[[ 43  23 -29 -36]
 [ 15  12 -14 -14]
 [ 27   3 -16 -15]
 [  8  22 -12 -16]
 [ 16   7  -9 -14]]
->
[ 43  12 -16 -16]

[[-20  10  19]
 [-15  13 -30]
 [-30  14   6]
 [-16  23 -39]]
->
[-20  13   6]

[[-17  39]
 [ 11  31]
 [  2 -52]]
->
[-17  31]

[[ 51  -1]
 [-44 -49]
 [-26  12]
 [ -9 -15]]
->
[ 51 -49]

[[27 38  2  1  0]
 [ 1 38  2 26 21]]
->
[27 38]

[[ -5   1 -48  10  -5]
 [  8 -25  15  16   3]
 [ -4 -12  42   2  13]
 [  4   0   7   4   3]
 [  6 -18 -31  21  -4]]
->
[ -5 -25  42   4  -4]
---
[[ 23 -27 -16 -16  -1   3  10   6  -1  14]
 [ 41 -42 -26 -27  -2   1  18   7  -3  22]]
->
[[ 41 -42 -26 -27  -2   1  18   7  -3  22]
 [ 23 -27 -16 -16  -1   3  10   6  -1  14]]

[[ 30 -33 -24 -22  -7  -5 -10  -8  -2 -16 -10 -21 -14 -16]
 [-22  21  24  24  18  16  23  21  21  17  26  24  24  21]
 [ 44   5  13  27  -4   4   7  14  18   9  15  17  13  23]]
->
[[ 30 -33 -24 -22  -7  -5 -10  -8  -2 -16 -10 -21 -14 -16]
 [ 44   5  13  27  -4   4   7  14  18   9  15  17  13  23]
 [-22  21  24  24  18  16  23  21  21  17  26  24  24  21]]

[[ 20  -7 -36 -46 -30   3  36  45 -46  35  -1 -34 -42 -23]
 [-44 -47 -47 -43 -40 -17 -23  -5 -43  16  22  27  40  43]
 [-23   3  26   1 -25  -1  27   3   1 -29  -5  34   7 -32]]
->
[[-44 -47 -47 -43 -40 -17 -23  -5 -43  16  22  27  40  43]
 [ 20  -7 -36 -46 -30   3  36  45 -46  35  -1 -34 -42 -23]
 [-23   3  26   1 -25  -1  27   3   1 -29  -5  34   7 -32]]

[[ 17  19   1  23 -20  24  13  27 -43  22  21  33   4   8  36   5]
 [-18  -1 -24   4   0  49  -6  28  11  29   0  15   1  -7   9  47]]
->
[[-18  -1 -24   4   0  49  -6  28  11  29   0  15   1  -7   9  47]
 [ 17  19   1  23 -20  24  13  27 -43  22  21  33   4   8  36   5]]

[[  0  19   8 -25 -12  47]
 [ -1  22  20 -19  21 -43]
 [-17 -23 -14  -9  37  23]]
->
[[-17 -23 -14  -9  37  23]
 [  0  19   8 -25 -12  47]
 [ -1  22  20 -19  21 -43]]

[[ 19  -5 -14 -40  -7 -15 -25  -6 -27 -13]
 [-14  19   4  10  35  23  25 -15  42  11]
 [  7  -2   3 -39  -9   0 -30  -9 -31   7]]
->
[[ 19  -5 -14 -40  -7 -15 -25  -6 -27 -13]
 [  7  -2   3 -39  -9   0 -30  -9 -31   7]
 [-14  19   4  10  35  23  25 -15  42  11]]
